In the rows, zero is written as 128.
A single turn carries every row of the set below to another of its rows. Some are shown first; where does it send the rows asked next?
vepil: [120 124 135 141 101  91 154 113 146 134 145 148 135 149 130 120 127 115
 143 119 105 124  96 124 138 125 137 158 137]
dukev: [114 118 110 136 103  94 129 132 130 139 120 146 133 104 128 102 139 118
 150 116  94 126 106 120 124 118 119 120 151]
levo: [104 119 122 153 103 134 112 100 134 148 115 134 123 170 147 138 131 123
 121 138 125 123 136 119 141 102 176  99 159]
sut: [158 141 127 129 126 114 121 104 156 116 172 103 113 160 132 122 107 150
 125 117 122 137 137 142 127 151 139 131 151]
nefi: [118 124 130 146  96  87 145 119 138 134 128 159 130 126 125 107 135 122
 147 117  88 122 100 118 135 121 132 134 142]
bom: [148 139 114 119 123 114 119 122 143 105 155  88 113 140 136 119 129 140
 114 109 145 131 145 147 124 145 138 127 171]
buvik: [142 146 162 123 131 161 129  94 139 120 145 134 121 146 154 149 113 128
  95 113 100 108 133 134 146 134 123 140 130]
dum: [ 94 126 122 133 118 144 107  96 138 156 121 125 118 155 148 116 143 130
 119 113 130 139 135 128 149 103 156  85 145]
fatup: [149 140 158 144 115 150 123 102 129 117 126 152 121 140 147 155 107 131
 105 133  76  94 137 119 136 130 135 126 144]
Ter: [168 154 123 151 134  99 113 111 137 103 119 148 108 155 136 133 127 147
 141 132  93 131 104 130 120 132 134  94 150]
pofab: [135 108 175 104 136 136 126 135 121  99 133 103 150 165 124  89 125 118
 128 118 124 125 125 138 139 143 124 130 140]
giges: [141 106 159 121 126 128 116 153 108  94  99 116 151 143 130 106 122 104
 132 146 109 109 126 126 114 135 122 109 163]
Pusap: [ 97 118 122 144 109 138 106  99 131 150 115 131 120 163 141 121 143 133
 123 124 127 131 137 123 148 101 171  91 155]
bope: [114 113 102 116 119 109 132 130 134 145 144 114 144 128 140 119 127 103
 142 119 134 133 101 137 120 122 114 155 150]
Mimil: [148 145 104 124 127 107 116 136 129  93 120 103 110 126 141 123 149 134
 117 115 141 125 134 143 119 133 134 107 181]
tol: [168 149 132 145 130 106 118  98 152 115 154 132 111 167 132 129 107 153
 138 127  95 137 116 134 125 145 136 114 141]
sefo: [140 111 121 129 131 158  90 129  87 113 106 136 132 131 131 132 142 147
 127 122 105 105 141 126 142 117 139 115 172]
tun: [113 113  97 121 115 106 124 137 127 144 127 125 140 106 135 108 135 109
 147 117 117 131 106 130 117 119 109 131 154]
Dilo: [103 135 124 139 115 144 115  91 153 159 125 123 119 157 164 143 119 107
 107 135 127 128 133 126 130 106 147  94 141]
ralev: [158 152 108 140 132 100 112 130 126  91 102 133 108 134 141 131 148 137
 130 125 115 126 113 135 118 126 132  91 170]
zemi: [135 100 161 108 131 133 117 150 107  95 115 102 153 155 125  96 128 111
 132 132 126 117 129 134 126 139 127 124 160]
sepa: [145 120 172 127 124 124 123 140 123  97 101 131 145 140 135 109 112 101
 128 146  88 107 120 121 114 138 114 100 147]
zazi: [139 122 189 111 134 132 134 123 136 104 134 117 144 163 129  91 115 116
 125 119 103 124 119 133 137 146 115 121 125]
divu: [148 122 137 148 116 148 103 119 103 112 107 154 126 132 135 146 122 140
 121 137  78  94 141 115 135 123 142 114 166]
Pip: [118 118 121 125 113 102 148 118 143 139 153 125 142 149 138 126 123 106
 139 120 128 129  96 134 130 125 128 169 140]
Sunuz: [107 127 124 150 106 138 117  96 145 152 118 130 122 165 159 148 119 110
 113 145 125 121 134 120 131 104 164 100 152]
mib: [144 129 187 123 128 127 132 126 136 102 118 132 141 150 134 101 109 107
 125 135  85 116 116 125 125 143 111 107 127]
zatob: [133 135 146 104 147 170 116 103 122 120 144 116 126 145 150 134 134 136
 102  96 126 120 133 145 153 128 119 141 138]
Ded: [132 118 125 107 147 168  97 122  96 117 124 117 132 138 138 125 148 145
 117 101 129 120 136 141 151 121 127 128 159]
mube: [ 97 135 123 131 120 147 111  91 150 160 125 122 118 151 159 126 131 117
 110 120 130 137 133 130 139 105 144  86 137]

mib -> sepa
vepil -> nefi
mube -> Dilo
Now these:
divu -> sefo
Mimil -> bom

